Z: 4 groups of rows, each row roughly a mix of its group's hidden directions; some rows fit no group:
Z (134 x 10):
-7  20  -7  19  -13  7  -13  -24  -18  3
7  -6  1  21  29  0  15  21  -9  -10
-12  14  -5  15  -12  -25  -13  -16  -11  -18
17  20  -20  -7  -21  7  11  -2  -21  -5
-8  30  -18  14  -15  -3  10  -17  0  10
17  8  -2  25  26  -2  -8  -2  15  -17
-3  7  24  -15  11  -7  12  -2  28  -16
-2  7  -18  -14  -10  -2  -5  -11  -11  35
20  -2  4  13  8  -7  31  22  -6  1
22  18  -14  -12  -19  -13  12  -9  -17  -6
22  5  26  14  22  2  -3  1  18  0
7  -17  3  36  10  8  -1  14  14  -1
-8  18  -4  -14  -19  2  29  -1  -20  4
-16  -19  -5  -1  -10  7  -35  -7  -5  11
-8  -22  -16  3  -11  -11  -9  -24  -15  16
-32  -1  8  -11  1  -11  -11  -26  -9  2
4  -9  30  -29  1  8  11  -10  -9  -5
0  21  -6  11  -18  10  -17  15  8  24
-17  -21  6  10  16  -7  -23  5  21  -5
-18  -26  -12  10  13  19  -11  -14  -11  5
-6  -4  -15  14  -14  -20  -9  -30  -14  0
21  8  -20  7  -11  -13  2  -10  -24  16
-25  6  12  1  -10  21  9  -14  17  18
6  -9  17  -8  0  -27  -7  -18  1  26
-25  9  3  -6  -6  -1  16  32  11  -2
-20  -4  6  -5  23  8  -2  15  20  -23
-12  -15  -3  2  -3  31  4  -4  -26  13
-16  -13  9  16  31  4  -5  15  15  -6
26  -1  7  -8  15  -12  -17  -25  11  2
24  -18  -7  4  4  9  16  9  24  16
9  4  24  -2  15  16  23  -5  -9  20
8  -1  -20  20  -18  -7  -12  24  2  16
-4  26  -4  2  5  -16  33  0  -11  3
-8  -18  -7  2  11  -18  -16  -11  -7  30
18  7  20  29  -14  -6  6  -5  17  -5
39  -4  -1  17  5  -2  16  11  2  -2
3  6  -24  12  -1  26  0  9  -24  10
-14  -14  -5  -2  -13  6  -21  -21  -6  26
-40  10  4  -18  2  -10  2  -5  -8  -3
9  -2  -10  14  -12  -9  -29  -4  19  -19
-5  -15  -7  17  2  -23  -9  -28  8  12
5  -9  -4  8  -11  27  -3  25  15  19
25  14  8  9  -25  12  -3  -22  0  -2
14  16  -5  17  31  9  17  -8  -7  -6
14  -8  14  3  17  27  7  -1  -17  18
16  0  -16  35  0  15  7  -2  -5  13
31  13  1  -3  0  1  -1  32  -4  -6
16  -15  22  5  15  -2  -21  4  22  6
2  2  -26  -9  -4  -20  7  -16  -20  18
-11  -15  5  9  27  -24  -5  -3  16  13
5  -12  10  30  16  -8  -1  2  26  -5
19  -18  -3  -1  18  15  22  -16  7  13
-5  -12  -12  0  3  11  2  18  -29  25
-12  -29  -24  -2  7  6  -23  -3  -7  2
-16  -2  8  14  21  -8  21  -4  -26  9
-24  -18  -6  3  22  -6  -2  13  14  -19
16  10  -19  -3  -9  5  2  -6  -30  22
28  3  1  15  9  -1  -22  13  15  -16
-9  -22  4  -9  -4  8  -37  -5  8  -8
-10  21  -1  -1  15  -18  3  -24  -20  -10
0  -11  -2  -17  -22  -22  -23  -1  17  2
-9  22  2  16  11  -17  0  -21  -14  -18
9  27  15  15  15  -1  20  10  7  -12
10  18  17  -14  -8  33  8  7  -6  0
-4  17  -11  -2  -18  -6  -10  -33  -11  11
-12  -28  -17  -7  11  12  -10  -10  -16  14
17  17  -10  10  -13  22  11  -15  -20  -4
-33  -13  -3  -3  -11  -4  -19  13  -11  12
11  17  -29  -6  -12  -18  2  -9  -7  -16
-19  -13  20  5  20  20  -8  12  15  4
7  -4  -11  -4  -17  29  -4  -2  -8  28
-5  3  21  -7  14  -21  -3  -5  27  -17
-9  2  -22  9  -1  32  -11  7  -15  14
6  33  12  -17  -4  20  -1  -10  10  4
8  -32  -12  6  -14  -3  -4  2  17  20
9  -12  7  9  -3  -26  -25  -16  10  -13
-21  -14  -8  -8  21  -15  0  9  13  -23
27  -21  -9  -4  -5  2  19  -3  22  6
-12  21  -16  -1  -20  7  -15  7  24  -10
-32  -22  8  -2  -11  4  -20  10  2  3
-17  4  -5  28  9  -3  -15  -13  -22  12
-5  7  13  -29  -18  19  -10  17  7  -2
-9  14  -3  15  -15  -33  2  -1  11  -16
7  -2  -2  -15  3  -2  -38  -8  20  0
4  5  24  -7  10  -7  17  -10  21  -24
-19  -8  14  5  19  26  -13  10  12  10
5  -7  17  -1  23  34  11  8  3  1
17  2  0  13  37  -6  -5  11  12  -8
9  4  12  -12  3  4  17  2  -1  -39
13  -2  -12  20  -13  15  8  26  4  19
12  -3  20  -21  -19  -21  18  -8  0  -6
8  12  -17  4  6  -28  -8  -8  20  -18
25  -2  6  -13  10  5  -12  16  28  -8
6  3  0  -22  26  -11  0  -17  -25  2
13  24  -13  7  -21  10  7  13  -14  -17
0  2  -30  -10  -10  -26  -12  -1  7  -14
5  -1  -3  17  -7  15  -11  25  17  24
0  -22  4  10  -12  -4  -32  1  16  11
17  8  0  14  20  -13  20  13  -5  -22
15  23  1  -16  -24  -10  19  -10  -6  5
-1  3  20  12  23  -7  4  12  17  -26
-13  -4  -3  -1  24  -27  -4  -6  4  25
-15  -18  -1  6  -15  4  -27  22  7  -10
34  0  3  18  8  -12  14  -16  -5  8
-9  8  -11  -10  7  19  21  13  -27  10
-2  -16  -18  -14  -6  10  -1  -24  -21  17
14  -6  -26  24  -3  -15  15  -3  -14  0
0  5  29  -25  -3  20  -1  -2  -2  17
22  -17  12  7  0  -1  -21  -15  22  -8
27  21  -12  -5  -21  -11  1  -16  2  -7
-38  -1  2  -12  -3  6  0  18  -3  16
14  3  -28  17  -1  -26  7  -2  -9  -12
9  18  16  -10  -5  26  16  13  0  -19
-12  -7  3  12  -9  -29  -10  19  11  18
14  -17  -3  30  -12  -21  8  -4  -8  10
-31  -4  -11  -9  -7  12  -13  9  -17  18
-5  -2  21  -5  21  -15  3  7  18  -26
12  -15  -18  14  -11  16  -15  13  -14  18
12  -1  22  9  9  -18  18  -25  11  -6
19  10  -22  -3  -17  -6  10  -5  -27  6
-22  -12  -32  2  -7  15  -6  9  -2  -11
-30  -9  8  6  -8  -19  -13  -21  -8  8
7  -5  -24  20  3  9  2  7  -27  17
1  20  -5  -17  -23  -2  3  -11  -19  -22
8  2  24  8  20  2  20  17  7  -20
-27  -11  6  -14  -5  12  -22  -8  18  10
-21  -12  22  2  15  13  -10  7  25  -4
-27  2  1  17  10  4  5  28  1  -17
-12  16  6  -32  -18  -6  -16  7  7  6
-10  18  19  -10  17  11  1  -25  -11  -13
-11  -20  -6  12  -10  29  -17  7  -15  -1
-14  -1  23  -16  12  22  -14  -10  9  14
3  -14  26  -14  -14  -9  -17  12  18  12
-4  6  20  27  -4  20  -4  19  5  -14

which group is each row in? (one row of each group first):
-21  -4  12  -15  8  23  1  15  15  -19 => A
-10  -18  -5  -12  10  -27  -4  9  14  22 => C
-12  -8  3  -23  -26  -22  -9  4  11  6 => H
-19  12  10  -7  2  -27  15  9  7  -21 => P

34  24  12  -1  1  5  12  13  -3  -2 => H
22  10  -24  -3  -21  -12  11  -5  10  15 => C
-15  22  7  15  -4  -16  -21  -22  6  -1 => C
6  -20  1  2  -10  11  -25  24  20  -4 => P
8  19  -14  -6  3  -33  5  -3  16  -14 => H
20  7  -11  14  6  -11  16  -16  -28  4 => P
7  28  16  4  22  2  10  -15  11  -14 => C
13  -2  2  -9  -14  20  -3  17  26  19 => C
-35  3  -5  -20  -4  9  -11  11  -7  -12 => P
-13  -13  26  -8  27  -3  -9  1  11  14 => A
-25  0  -9  2  23  -24  3  9  15  -11 => H
6  20  -10  -5  -25  -19  -7  -20  13  6 => C
